Families of rows that turns and mirrors carry onto each other, the same ones carrying the whole set onto itself: the rest of each named row's family, in list order
4 families of 8 rows
k674: [ -5  -9  -5 -13   4   1  -3   3   1   3 -11]
k661: [ -6  -8 -10  -8  -2  -4   0   5   5  10  -2]
k497: [ -3  -9  18  -3   7   2  -5 -11   2   8  -7]
k692: [-13  -1  14  -8  -5  -4   1  -5   9   1   3]
k829: [-9 -3 16 -3 13  2 -9  0  4 11  0]
k295: [ 21   5   3  -1 -15  -1   5   3  -7  -2  -3]
k916: [ 7 14  9 16 -9  7  3  4 -3  6 12]
k332: [ -5  -1  -6  -9   6   1 -11   6  -1  15   8]
k708: [ 24   2   9   8  -2   4  -7  -4 -13   3   3]
k610: [-11  -1  11  -9   3  -3   7  -1  11   4  -2]
k425: [ -8  -8  14   0  11   0 -10  -7   5   4   5]
k788: [ -5   5  18 -12   1  -2   2 -12   5   6   0]
k850: [ -7   1  14 -13  -3  -5   0  -5  10  -1   1]
k622: [ 19   4   7   2 -17  -3   6  -3  -7  -2  -2]
k204: [ 17  10  -3   4 -16   1   3  -1  -7  -3   2]
k163: [10 -6  0 19 -7 10  7  5 -6  2  2]
k797: [ 6 -3  3 21  0  4  3 13 -8  0  3]
k464: [ 4 11  3 12 -5  1  8 13 -7  0 12]
k233: [  9  -4   7  18 -10   3   9   2  -8  -3   0]
k282: [ -9   8   0 -11   8   1 -10   7   0  10   2]
k984: [ 22   9   9   4  -5   8 -12  -4  -7  -4   1]
k34: [ -4  -8  15  -3  10  -2 -14  -6   6   4  -1]
k480: [10 -5  5 20 -4 10  8  3 -1  0  4]
k231: [ -4   6   2 -18   3  -2 -10   3   6   9   4]
k604: [ 20  -1   0  11  -5   9  -8   0 -13   0   1]
k176: [ 25   4   4   7  -1   2  -9   1 -12   4   0]
k558: [ -2 -11  -2  -9   5  -2  -9   2   8   6  -9]
k726: [ 10  12  10  14  -4   4   3   1 -12   1  13]
k251: [ 8 14  2 13 -7  6  4  4 -7  6 13]
k280: [ 20   4   5   4 -13   2  -1  -4  -1  -9  -7]
k653: [ -6   8  -3 -14   7  -1 -11   2  -3   9  -1]
k142: [-8 -8 -5 -7  7  0  0  6  5  3 -9]

Same family as k829: k610, k204, k233, k231, k604, k558, k726
Same family as k282: k708, k850, k622, k163, k34, k251, k142
Same family as k464: k661, k497, k332, k788, k797, k984, k280

